In the rows, zero is written as 128.
A single turn carries every row of the set below to another of its rows. Some are shown first; where does it send the rows asked next?
U: [145  94 113 121 111 114 148 172 127  96 109 129 117 154 152 152]
T: [129 148 140 136  90  75 121 106 107 139 104 125 113 129 142 148]
H: [140 123  98 135 115 131 123 139 103 151 147 169 107 154 101 133]
S: [134  89  98 141 104 138 126 149 106 160 120 159 119 148 121 144]
M: [142 121 126 154  94 108 141 134 121 145 108  93 142  91 146 109]
R: [132 110 128 125 147 151 132  93 131 159 150  84 147 130 120 128]
C: [123 147 143 121 104  80 142  98 119 122 139 119  94 128 154 156]
N: [112 136 120 140  87  78 127 111  96 145 121  99 113 160 140 165]
W: [124 166 122 126 129 144 109 160 103 122 160 141 134 151 100 152]
L: [125 115 133 127 152 132 128  95 134 169 156  87 143 123 137 140]
D: [147 124 121 143 111 130 153 122 133 169 138  97 133  84 139 117]
P: [146 117 104 133 131 119 161 172 144  87 134 129 128 146 147 128]
G: [116 152 126 143 126 160 139 164 133  86 154 104 150 135 128 139]
F: [119 122 146 106 143 114 131  86 124 108 153  86 120 156 137 150]
Q: [116 164 128 134 114 158 109 139 103 124 160 135 127 150  96 154]
B: [110 145 116 145 133 150 131 176 121  92 165 122 152 135 128 131]
V: [140 115 107 152  95 114 149 145 118 157 116  61 149 122 141 130]
Y: [115 106 128 126 121  99 152 174 135  92  99 117 132 145 120 158]
E: [112  95 115 139 107 127 126 154 103 157 113 142 127 133  80 142]
K: [124 117 150 104 143 106 126  96 121 125 163  77 116 137 146 147]

C moves to P
U moves to M
Now these:
B moves to L
Y moves to V
R moves to Q

A single turn carries every row of the set below to another of its rows. Some are shown first; where does it send the rows asked next?
poni: [170 156 120 139 157 100 112 102  84 101 111 126 149 108 101  83 127 136
 186 130 129 110 129 146 119 158 145 158 130 114]
Bano: [154 107 117 156 109 118 151 120  68 119 142 154 151 144 125 140 109 164
 155 103 117 145 178 150 103 137 153 161 116 132]
Mez: [163 148 132 172 148 119 121 130 115 127 152 111 154 137 116 122 111 160
 128 145 103 137 125  80 119 164 140 117 143 158]
Zekot: [182 125 119 106 128 108 112  84  79 101 158 141 159  94 117  68 112 154
 170 126 110 120 150 121 115 159 124 164 160 126]
pezit: [149 113 135 106  90 130 154 137 159 146 146 149 170 144 158 129 104 120
 111 127 127 118 120 128 110 135 131 142 117 126]
bugu: [170 143 122 111 142 143 104  98 115  96 129 132 166 114 128  60 104 128
 156 162 120 136 107 116 125 156 135 161 127 109]
nituf: [146 153 139 111  91 146 105 147 138 118 159 124 140 104 104  52 107 151
 172 109 123 131 125 132  85 124 111  99 160 131]
tida: [108 154  99 104 126 136 146 127 112 136 135 121 156 135 112  95 156 125
 195 137 112 118 117 140  77 108 123 107  88 154]
Bol: [164 126 141 132 149 118 131  88  93  93 132 159 142  93 109  73  94 141
 131 160 137  98 121 146 109 168 142 149 142 136]
vukul: [147 139 126 132  72 126 123 142 121 132 161 154 151 124 127  93 115 165
 163  68 116 139 139 145  86 113 122 101 132 110]
zufa: [144 119 112 142  83 115 145 132  92 128 159 165 160 136 129 128 112 166
 162  76 111 149 157 144  97 120 147 129 121 118]
Tido: [144 115 109 149  83 120 152 132  85 129 155 157 150 133 131 139 108 164
 157  82 109 144 167 145 102 120 149 143 117 122]
loven: [143 146 130 139 127 113 147 114 110  98 150 121 139 144 103  74 115 174
 145 112 118 178  96  80 126 140 147 146 132 142]
ravo: [157 148 105 119 151 125 171 132 123 110 131 146 136 104 103  74 131 172
 104 184 110 130  98 119  88 141 130 142 124 113]
bokur: [130 152 178 105 121 158 111 149 146 125 139 117 169  83  92  97 132 170
 140 149  96 146 151 129 102 128 138 148 129 131]
Pufir: [130 129 143 117 126 126 149 146 121 168 113 121 158 110  93  91 157 126
 164 121 130 128 105 171  75 124 117 111  83 129]
Sim: [171 151 131 143 126 117 130 100 104  93 163 137 125 112  92 103 117 133
  86 132 148 120 150 105  67 138  97 147 124 139]
pimub: [165 169 110 113 133  73 134 106 119 108 158 112 140 129 106  87 154 150
 148 118  87 101 136 119  99 119 112 140 135  92]
lavov: [160 131 103  85  96 115 146 147 126 150 138 132 152 124 117 128 143 124
 160 136 134 125 144 100  66 117  92 161 136 189]
Votug: [147 150 133 112 150 111 168 111  75 138 145 120 151 134  55  86  88 123
 132 146 136 142 126 114 104 164 131 117 130 153]
Baki: [167 142 116 103 105 120 139 171 124 161 113 139 140 102 103 133 131 136
 174 130 114 141 158 115  67 111  84 147 139 150]
gusez: [131 111 162 118 150  92 151  77  90 121 176 118 134 123  96  80 113 141
 155 127  93 147 127  89 110 136 113 117 128 145]
vez: [156 138 115 127 164 131 156 104 120 113 137 115 149 120 120  88 130 135
 134 104 166 142 124 123 106 153 122 137 103  70]
Besaz: [143 139 159  97  93 151 139 154 172 144 140 147 173 112 132 123 122 156
 105 134 116 127 132 125 102 126 128 144 117 126]
dogen: [126 135 159  95 116 122 140 131 123 105 142 130 130  69 110 108 114 148
 144  86 130 126 126 143 106 171  82 136 153 158]
kisu: [119 159  95  95 136 136 132 114 103 111 140 117 159 148 121  88 153 140
 204 152  98 118 132 132  79 122 122 122 109 163]
suzet: [150 110 127 110  87 129 160 135 151 148 144 139 160 146 159 128  99 116
 116 122 130 109 120 133 116 137 131 145 115 125]
lem: [158 104 125 115 103 114 157 116 126 128 138 134 150 164 161 118  94 108
 134 118 133 109 126 147 121 155 127 150 121 123]
Dev: [154 130 102  82  92 124 153 137 122 145 145 124 149 125 121 119 141 123
 152 137 134 111 142 104  72 123  93 164 133 195]
begud: [102 112 149 135 129 136 171 117 105 109 139 175 135 100 114 118 137 175
 149 131 135 139 140 139  66 106 145 124  98 166]
lepu: [111 123 158 118 115 131 160 125 109 110 135 171 126  75 108 121 132 171
 137  95 134 141 134 145  69 130  97 126 112 165]
zibe: [ 99 114 144 139 130 148 171 118 105 109 137 165 134 106 117 111 133 175
 149 141 132 134 144 136  73  99 154 130  90 159]
Kilu: [179 114  94 146 159 121 140 116  75 138 158 122 151  87 113 107 150 172
 144 134 104 146 160 109  75 155 102 135 131 118]
ludop: [153 137 146 137 130 125 132 174 117 133  98 132 121  84  93 116 101 144
 183 134 108 164 154 133  97 126 113 147 146 113]
tam: [157 104 168 142 114 117 132 151 114 154 123 105 145  94  86  85 124 129
 140 109 132 132 113 177  98 158 126 136 122 128]
punot: [112 154 110 104 131 129 147 131 115 143 127 124 162 135 104 100 161 122
 191 137 120 124 109 151  71 112 123 106  85 151]
Takav: [158 124 108  80  98 123 147 115 119 120 152 124 148 144 127  97 132 127
 141 146 139 102 134 113  79 141  99 169 140 199]
nani: [181 131 137 144 153 126  95 101  97 100 122 129 144  91 110  90 128 141
 157 170 129 124 145 103  97 147 124 181 138 154]
razig: [114 115 139 144 149 152 160 113 103 103 127 156 140 129 123  98 130 177
 163 169 130 136 147 137  81 109 168 135  96 150]
fesu: [163 144 136 124 171  93 168 128 119 149 134 105 150 135  94 108 120 155
 162 130 148 117 147  88 123 155 148 134 161 137]

nani moves to bugu
punot moves to lavov
Now these:
dogen moves to tam
Mez moves to loven
Tido moves to zibe
pimub moves to Sim
Besaz moves to vukul
Takav moves to lem

